Each row is where one point has got to under a steady rotation. How many ticks took it there?
The counts run from 0 to 157.
-24 -5 -23 13 0 6 21 -25 5 35 31 -32 24 0 8 -36 65 68 14 16 -17 15 10
 -24 0 -24 45 7 22 -25 5 6 -22 38 -22 10 45 -22 1 24 42 -12 -16 -38 15
 32 -28 10 32 13 -28
22
47 -3 12 2 34 -19 43 -25 -53 27 7 14 24 51 20 2 26 -19 -22 21 -14 -9 24
 -17 13 -48 61 -17 -9 -28 4 9 -20 3 30 9 -41 -37 -34 19 31 28 6 34 -27 4
 -1 -26 42 11 -37
62
60 4 8 -11 34 -15 47 7 -39 15 23 39 16 49 30 -19 20 -15 0 10 -9 -13 8 -6
 21 -35 80 -1 15 -24 -21 16 -29 14 15 40 -10 -48 -26 26 43 20 -9 0 5 10
 -10 -26 16 -13 -25
61
-3 -23 -15 38 32 8 58 5 -19 -31 33 35 38 -20 38 -19 25 13 -17 -2 -40 -9
 1 -19 14 -18 72 19 33 -18 -5 2 -17 1 -32 49 34 -35 -28 25 5 34 17 -18 5
 20 21 18 4 15 4
53
6 24 -4 -20 -19 -23 9 -41 -45 51 13 4 13 33 -22 9 23 -1 22 62 -13 11 -19
 -13 -31 -10 21 -3 -18 28 31 -15 5 18 31 -3 0 -31 -8 9 4 -24 -81 12 -35
 28 4 -33 21 -26 -30
130
23 -12 4 15 6 22 14 1 7 -28 5 86 -3 -14 26 -41 4 -6 -8 51 7 -5 17 10 -10
 16 24 -15 61 5 -34 34 -13 17 -10 40 40 -41 -15 4 35 1 27 -50 11 29 4 15
 30 -14 26
45
44 -23 -12 -3 26 11 30 -28 -7 -35 16 40 4 16 49 7 -20 11 -16 28 -7 43 -4
 50 16 6 20 3 -23 -19 -5 65 -24 3 0 35 -68 -5 -29 9 -16 3 43 25 -11 -9 8
 4 42 -30 -4
77
-21 -9 -16 32 2 -2 -2 11 23 -23 67 -4 -9 -15 -22 -20 6 35 4 20 9 15 -50
 23 4 28 -25 11 52 -21 -4 -7 -11 33 15 65 25 -36 -28 -16 -28 8 -2 -16 32
 40 11 24 8 -50 38
112
-27 -15 -27 26 -21 -5 38 -19 8 12 -14 35 10 27 -20 -20 33 3 31 57 -23 -1
 -25 49 -15 27 -19 -19 40 14 -15 13 11 9 -27 47 34 -53 -24 -17 10 -5 -22
 -49 -38 15 16 23 1 -6 18
16
-19 9 -8 -5 3 -19 48 5 18 46 34 -31 37 30 -8 -49 -9 -24 0 2 9 -7 -38 50
 44 -4 -24 6 -13 -16 3 6 -8 -3 28 56 10 -42 -41 3 -42 -5 -20 31 -29 14
 11 -39 -15 -7 -2
98
10 -18 -27 31 6 2 38 -23 16 28 7 -17 9 2 13 -29 -22 20 -20 41 -15 39 -11
 39 23 20 -33 -7 -44 -16 23 32 -36 21 8 20 -17 -28 -40 3 -42 -30 -3 46
 -36 9 -16 21 33 -40 15
106
-62 -1 -38 9 -38 -12 5 -47 38 10 28 -45 51 -11 16 -32 25 46 17 21 15 0
 -4 -17 -21 3 6 -26 41 15 10 12 17 1 18 20 60 -22 -17 2 12 -14 -18 -14
 -13 26 15 -19 -1 28 -34
125
41 -16 6 18 22 13 4 -6 -22 -18 -3 63 -31 6 5 -18 21 -3 0 67 9 10 2 10
 -32 26 19 -8 23 -11 14 -4 -34 33 20 28 22 -52 -26 -7 1 13 -18 -20 9 50
 14 22 43 -36 39
143
-32 -2 -17 -22 -41 -12 -14 -61 7 24 14 -2 67 11 4 -15 23 15 22 44 3 -21
 -7 -27 -16 6 -7 -9 0 31 31 3 12 -20 6 -3 29 -24 -10 -3 -22 -27 -40 -1
 -17 42 24 -44 -4 59 -48
27
6 0 -17 -41 -27 -8 -2 -17 3 -31 24 36 55 17 46 5 4 -3 12 30 18 -28 14
 -10 -28 2 59 -4 50 50 -22 29 22 -20 9 33 14 -13 -3 18 8 1 4 -8 1 24 39
 -76 -14 46 -44
57
-32 -20 -23 -3 -18 -2 -5 -67 -15 -1 5 11 81 38 39 -14 36 22 13 25 -1 20
 -10 -24 -38 7 16 -7 -8 21 36 3 -22 -9 0 30 13 -12 -8 5 -39 -13 -35 12
 -4 45 37 -36 -2 53 -36
26
1 -17 -17 -10 -3 16 52 -11 -5 22 -22 32 19 20 0 -21 29 -13 27 48 -8 -38
 1 36 -7 -22 24 -24 18 -2 -11 12 11 -21 -14 39 46 -49 -29 30 48 15 -7
 -65 -32 9 13 10 16 36 -9
157
45 -31 -12 -13 42 -3 26 11 11 3 43 34 26 -9 39 -44 -33 -32 -15 -1 5 -26
 -7 34 34 11 25 33 -17 -14 -4 -4 -38 -14 -7 37 27 -45 -44 23 -30 14 -5
 16 4 14 14 -36 -3 5 10
68
-25 -14 -24 -8 -13 -19 27 -2 51 26 51 -41 60 27 14 -69 -6 13 5 -6 27 -15
 -25 40 41 1 -17 0 14 -13 -15 23 -23 2 27 59 31 -25 -42 8 -21 -6 6 8 8
 20 -15 -41 -23 11 -16
97
-12 -15 -25 -11 -18 16 -29 -54 22 -8 69 -32 15 -30 -1 8 -33 36 2 25 5 25
 -44 -1 -12 18 -27 12 2 6 34 47 -4 15 37 17 -35 1 -5 1 -46 -27 13 30 11
 49 5 -7 25 -7 -27
109
37 8 1 2 -6 0 26 -7 39 -6 23 12 -37 -15 2 -22 -17 -12 -21 50 41 -52 14 3
 14 2 1 -27 32 -45 -20 50 -15 -3 42 29 -12 -26 -49 3 24 12 54 7 -4 7 -12
 1 49 -13 6
74
4 -5 -34 14 27 18 45 12 7 -13 41 21 14 -73 13 -4 21 27 -24 4 -45 -24 14
 -15 8 -15 61 33 22 -12 -19 -3 -12 -6 -44 7 41 -30 -26 27 29 19 -7 -41
 -3 19 0 10 23 20 -6
52
-24 2 -28 11 -35 -3 -14 -28 51 -33 45 5 -2 -61 -12 4 26 45 31 46 -29 -10
 -18 -17 -39 35 10 32 48 16 -11 -12 6 16 -8 -1 30 -8 -16 -25 -29 7 -22
 -17 23 42 25 -6 18 -11 -4
13
5 4 -21 -11 -17 -16 24 -19 -8 -28 15 60 56 -7 33 11 14 -19 7 31 -21 -24
 10 -17 -32 3 59 1 20 51 -20 1 24 -21 -10 14 -4 -11 -17 6 -13 9 -14 6
 -43 18 50 -58 -19 31 -23
56
0 -5 -25 4 6 15 18 5 44 -34 95 -22 7 -60 15 7 2 40 -10 -4 -1 -18 -25 9
 24 -7 27 29 27 -36 -10 33 8 4 9 35 -19 -11 -13 8 -4 26 51 -13 32 24 12
 8 9 1 -31
81
-10 -12 -15 9 -17 -3 31 -20 -13 -4 -4 58 18 40 2 -7 34 21 34 52 -31 49
 -24 56 -24 32 0 -8 16 29 -12 33 -5 35 -34 50 2 -17 -5 -1 -4 4 -48 -34
 -20 19 16 10 -10 -31 10
17
15 -9 11 -26 -2 2 -5 -4 -13 39 30 21 34 36 -24 -60 31 -4 13 35 32 -15 -5
 -7 -1 -32 -9 11 36 -13 2 -13 -24 14 32 50 56 -45 -5 7 35 -9 -35 -47 28
 50 -17 -6 11 15 -9
30
21 8 -12 -10 -33 -8 -15 -37 -1 35 43 -26 3 11 4 -13 36 50 17 44 24 19 17
 -55 -33 -10 47 -14 18 3 19 0 -17 30 46 -28 24 -25 0 12 36 -18 -30 2 25
 33 -30 -25 39 -12 -38
132
29 30 6 -22 -15 -26 -6 -35 -16 35 18 7 11 16 3 12 35 32 21 46 -3 20 3
 -20 -47 2 46 9 4 48 19 -13 -2 43 32 -14 9 -18 5 7 15 -21 -73 15 6 30 -7
 -39 22 -35 -32
131
-36 25 -30 13 -18 -28 38 -41 47 10 44 -68 56 -23 14 6 23 29 4 19 -10 -6
 -2 -17 9 -15 22 -16 -22 -11 5 19 11 0 30 -22 -31 4 -38 -5 -31 -1 5 64
 -30 1 9 -40 10 9 -48
94
27 -42 -23 -17 -6 40 -14 -29 8 -1 40 7 -6 -45 26 -16 -2 59 14 44 2 11 0
 5 -25 1 17 -1 10 -3 8 41 -6 10 -29 8 19 -9 -2 43 40 -16 30 -56 23 32
 -14 25 53 22 -14
148
-22 -5 -22 12 -18 6 12 -56 -25 -48 24 17 19 -21 -6 45 31 1 11 55 -34 -32
 -1 -33 -53 -3 21 -2 21 -2 21 -14 39 -19 -13 10 7 -28 -24 -6 -3 29 1 -17
 -31 37 48 -3 25 43 -16
153
14 -22 -11 -2 -13 4 -16 -29 10 13 37 1 -7 -28 -22 -32 -10 -10 -3 64 19
 -32 -17 -7 -17 4 -26 13 38 -24 22 -13 -18 1 45 20 46 -62 -17 1 17 -3 -4
 -40 16 66 -8 23 50 7 7
141
-3 42 -21 -16 -39 -19 30 3 49 -6 27 14 14 -23 -4 25 3 -1 27 36 0 -21 -15
 41 -10 4 18 -8 37 39 -37 56 49 -7 22 16 -32 -5 -18 6 9 0 4 4 -47 -6 29
 -52 -7 -13 -42
87
-28 -21 -29 26 17 -8 59 -34 -10 28 -4 9 41 5 11 -31 52 17 1 24 -65 13 12
 -13 2 9 13 11 -15 -3 15 -20 -29 17 -44 6 40 -44 -34 -3 -21 2 -47 -12
 -29 31 3 20 0 15 -4
24
22 1 2 -30 -22 -12 -22 -5 9 41 33 30 39 6 -2 -48 17 12 22 30 18 -28 -8
 -20 -12 8 15 26 34 28 -3 -14 -20 14 2 16 68 -28 -10 16 11 -27 -47 -40
 26 46 -3 -34 -12 15 -22
29
11 -26 -15 14 -20 2 -3 -75 -28 -13 -25 38 -25 10 6 20 12 8 1 90 -5 17 -1
 0 -53 10 6 -32 1 4 30 36 -1 5 5 -8 -27 -26 -12 -10 12 -5 -6 -4 -43 28
 18 17 66 -2 15
145
